One turn or mirror swaps these rows in pairs. Which row does each one swap with?
The rows were stretched afterwards, more along some directions than others.
poga: [ 24  27   6  -6 -23 -27  23   5  16  -4 -11  58 -24 -25  14 -18 -34   5
  43  28  65  51   4  -2  -7]
tobek: [ 20   5  -5  -3 -27  15  12  -5  -6 -32  40   3  -2 -39  14  -8  -1   0
   4   1  12  53 -24 -20  20]
perub: [-17 -12   9 -10 -17  16   6   9   7  -7  -5  18 -18 -27  29  10  -8 -37
  14  17  15  42  -5 -16  -7]
debom: [ 27 -19  16 -32 -16 -44   7 -28  38 -21  15 -21   3   7  -8 -12   8   4
   3   7  19  27  -5  -8   6]
Bar: [ 45 -35   6   3 -24  15  25 -14  -2 -27 -24  -6  12 -32 -32 -16   6 -29
  -8  17   9  51 -23   3  -2]
galer: [-17  10   3   8   1 -31   6   7  10 -46 -25  -7   2  -6 -18  -1  -4  14
 -13   4  23  39   6 -12  10]
gerip: [  2  24   3  -5  -2 -12  -9 -15   1  -6 -15 -15 -21  18  -3  -5  11   4
 -18 -15  18  -9  10  25  20]
mekap: [  3  -8  -1   0 -43 -42  -4 -25   9   3 -35   2   6  24 -24  -4  -3 -13
  58   6  43  17  -3   1  12]
gimus: [  0 -10   3 -18 -43 -57  -2 -39  14  -7 -49 -11  12  23 -34  -4  18  -9
  48   9  57   9 -16   4  23]
guli: [-16  19 -11   8 -12 -35  -3  14  -7 -32  -5  -2  17 -15 -42  -5  -4   2
  -4  -8  26  30 -14   8  18]
gama: [ 16  29   6 -15 -34 -37  24   0  22   3  -6  59 -14 -18   3 -19 -40  -1
  45  33  69  46   8  -1  -2]
Bado: [ 21  -5  12 -21 -18 -42  10 -11  39  -8  21   0   6  21   2  -5  -3   8
  10   7  24  11  -2   1  -2]
migof: [-11   0 -16 -13 -45 -40  11 -18   2 -24 -34  19  22  31 -14  -6  33 -29
 -23  22  60  24 -26 -24  40]
nozeg: [ 14  37  10 -14  -4 -25   1 -22   5   3 -13  13 -32  27  -1 -14  19  10
  -2 -14  37  -9  15  27  17]
rili: [ 38 -34  -6  23 -14   5  18  -3   5 -18 -19 -14  19 -20 -37 -11  13 -19
  -6  14  15  35 -30  17   1]
Lazun: [ 39 -35   7   7 -11  28  18  -6  -2 -24 -26  -9  17 -35 -23  -7  16 -29
 -12  20   5  36 -35   3   5]
Pek: [-20  14  -6   0 -18 -32   4   8   4 -46 -16   1  26 -16 -36  -5  -1  -2
  -4   7  31  46  -9   0  27]
malu: [ 15  -1  18 -25 -14 -44   9 -15  39  -6  17   1   3  21  15 -16  10   4
   3   7  27  15   5  -6   0]
ton: [-11  13   3   0 -21 -32  12   9   5 -50  -7  -8  19 -24 -42 -12 -12   7
   4 -10  19  54   4   6  22]
figi: [ 18 -16 -11  -2 -25  24   9  -7  -7 -29  39  -4  -3 -39  15  -2   0 -13
 -11  -5  11  51 -24 -20   7]
dif: [ 28  33  11 -19 -30 -42  17   7   9  -1 -11  66 -18  -6   6  -3 -21  11
  51  32  73  29   4  13   2]
nane: [ 12  44  17 -33 -10 -33  23   6   7 -11 -11  69 -23 -17  21 -12 -14  12
  35  25  65  43  12  -2  -1]
rukud: [  0  -9  -1 -12 -41 -60  -4 -33  19  -6 -28   5   4  19 -27 -11   3 -14
  54   8  57  27  -9 -10  12]
semam: [ 15  31  14 -29 -22 -43  25   9  19   0  -9  67 -23  -9  14 -15 -22   5
  52  33  75  32   7   5   2]
biku: [ -5 -31 -30 -26 -31  12  16  -7   7 -33 -24 -12   3   8  32  -4  13 -17
  16  14  34  -7 -10 -14   9]
viv: [-16   6  -7 -21 -38 -26  14 -18  -5 -32 -29  30  17  23  -2  -3  34 -25
 -18  21  48  24 -20 -24  40]
kat: [ 16  36   2 -19  -6 -32  -1 -23   9  -4  -4   0 -29  21 -10 -10  13  17
  -3 -14  31  -6  12  29  27]
Kos: [-26 -22 -25 -30 -23   9   9   2   9 -23 -36 -10 -18  17  47   6  11 -11
  14  12  40  -7   9 -20   2]
pom: [ -7   9  -5 -13 -28 -48  10 -16   6 -32 -39  15  -8  18   0  -8  20 -11
 -19  22  63  41  -3 -42  39]
Bufu: [ 26   7   6 -15 -13  16   8 -11 -11 -25  39   0 -20 -49  18 -11   1   5
 -10  -3  15  60 -15 -31  12]
peli: [ -7   6  23 -27  -4  14   4  10  10 -11   4  19 -38 -41  27   0   1  -6
  14  17  10  49   1 -23   9]
Godog: [ 16  13   9 -22 -14  16   7  -6 -17 -40  42   1 -19 -52  24  -3   3  12
  -2 -11   1  51  -7 -17  10]
tuda: [  8 -23  -3   5 -49 -43  11 -34  18  -2 -29  -4  19  15 -38  -6   3 -20
  55   1  47   5 -23   9  16]
kapo: [-13 -30 -26 -32 -30   7   7  -3   4 -30 -30  -9  -4  16  34  -5  17 -19
  22  13  40  -1  -2 -20   7]
firu: [ 26  11  10 -16 -18  15  10 -10 -13 -32  39  -3 -26 -46  26  -9   1  12
  -1  -1  10  57  -9 -27  13]
Nuz: [ 17  14  13  -8 -21  26  10  -5 -17 -37  31   7 -19 -36  24  -6   8   8
  -2  -2   4  50  -6 -23  10]
Tego: [ -6  -3   9 -31  -8  -5  14  12  21 -13 -13   7 -33 -23  39   5  -3 -15
  12  26  26  46  -1 -25   4]
redi: [ -1  -1 -12 -19 -35 -35  12 -22   7 -25 -32  11  15  12  -6  -7  26 -29
 -28  27  59  43 -25 -38  43]
Guvus: [ 27  -3  21 -32 -24 -42  11 -26  36 -16  19  -4   5   8  -1 -14   1   4
   9   6  21  22   3   6   2]
Pem: [ 42 -48   4  15  -9  17  23 -23  11  -7 -25 -18  13 -28 -24 -19   4 -30
 -13  19   7  50 -28   4  -6]
buruk: [-22   6  -3 -22 -23   2  -2  12  15  -5  10  32 -19 -33  24   0 -11 -18
  26  16  11  44  -6 -17  21]
zopuz: [ -9  13  -2 -21 -35 -39  17 -13   1 -20 -17  31   9  18  -8 -12  31 -21
 -17  16  53  29 -16 -25  40]
lig: [ 45 -45   8   7 -15   3  20  -4  -2 -24 -40  -9  17  -9 -20  -6  22 -19
  -7  23  25  35 -21   8  -7]
dopag: [-16   1  -5 -17 -37 -34   7 -14   3 -36 -52  15  11  25  -5  -2  35 -22
 -18  20  54  25 -16 -31  39]
suz: [  3  33   3 -11  -9 -26  -7 -20   3   4 -25   0 -20  34 -10  -2  24   8
   0 -15  31 -19   7  30  31]
Boke: [ 10  36   4 -11  -2 -21  -5 -16   0   1  -8 -12 -29  15  -7  -9  15  15
 -17 -13  21  -6  12  25  27]
bodu: [ 17  -8  12 -35 -23 -37  10 -14  32  -7  16  -3  13  22   8  -6   0   0
   8   9  19  12   2   4   4]
virip: [ 20  -1  25 -41 -15 -34  -2 -18  30 -12  16 -17  -5   4   9 -10  16  16
   3   7  19  12   2  -5   5]
tiv: [ 36 -41  11  15 -22  21  27  -6  -2 -20 -16  -3  21 -25 -28 -13   9 -28
  -4   9  -4  30 -30  22 -12]
gute: [-20 -23 -29 -31 -33   9  11   3   7 -19 -31  -5  -2  19  40   0   9 -18
  22  18  47  -7  -5 -14   8]
Niv: [  4 -22   1  -6 -43 -43   1 -38  15  -9 -42   0   7  19 -27 -11   9 -14
  54   8  46  17 -12  -6  10]
kepuz: [  6  42   8 -15 -36 -46  25   5  11 -12 -17  67 -17 -11  12 -13 -30   7
  55  32  62  42  12   4   0]
nabid: [  2 -21   2  -2 -36 -48   2 -30  11  -2 -39   0  11  25 -21  -5   5 -27
  49  10  46  22 -10  -6   7]
Kudo: [ 41 -43  -1  10 -17   8  30 -11   5 -18 -25  -7  18 -32 -28 -15   5 -34
 -18  19  17  44 -28   7  -2]
num: [-17 -15 -19 -40 -26   9  10   8   3 -31 -12  -9  -1  10  45   1  13  -7
  17   9  30 -10   4 -15   8]
rik: [ 20  34   5 -30 -19 -32  19  -7   8 -11  -5  68 -19 -19  18 -18 -27   6
  42  29  57  54   5  -4   1]

galer is swapped with perub
Niv is swapped with Guvus
nozeg is swapped with biku
kat is swapped with kapo
viv is swapped with Nuz
Kudo is swapped with poga
firu is swapped with migof
Pek is swapped with peli

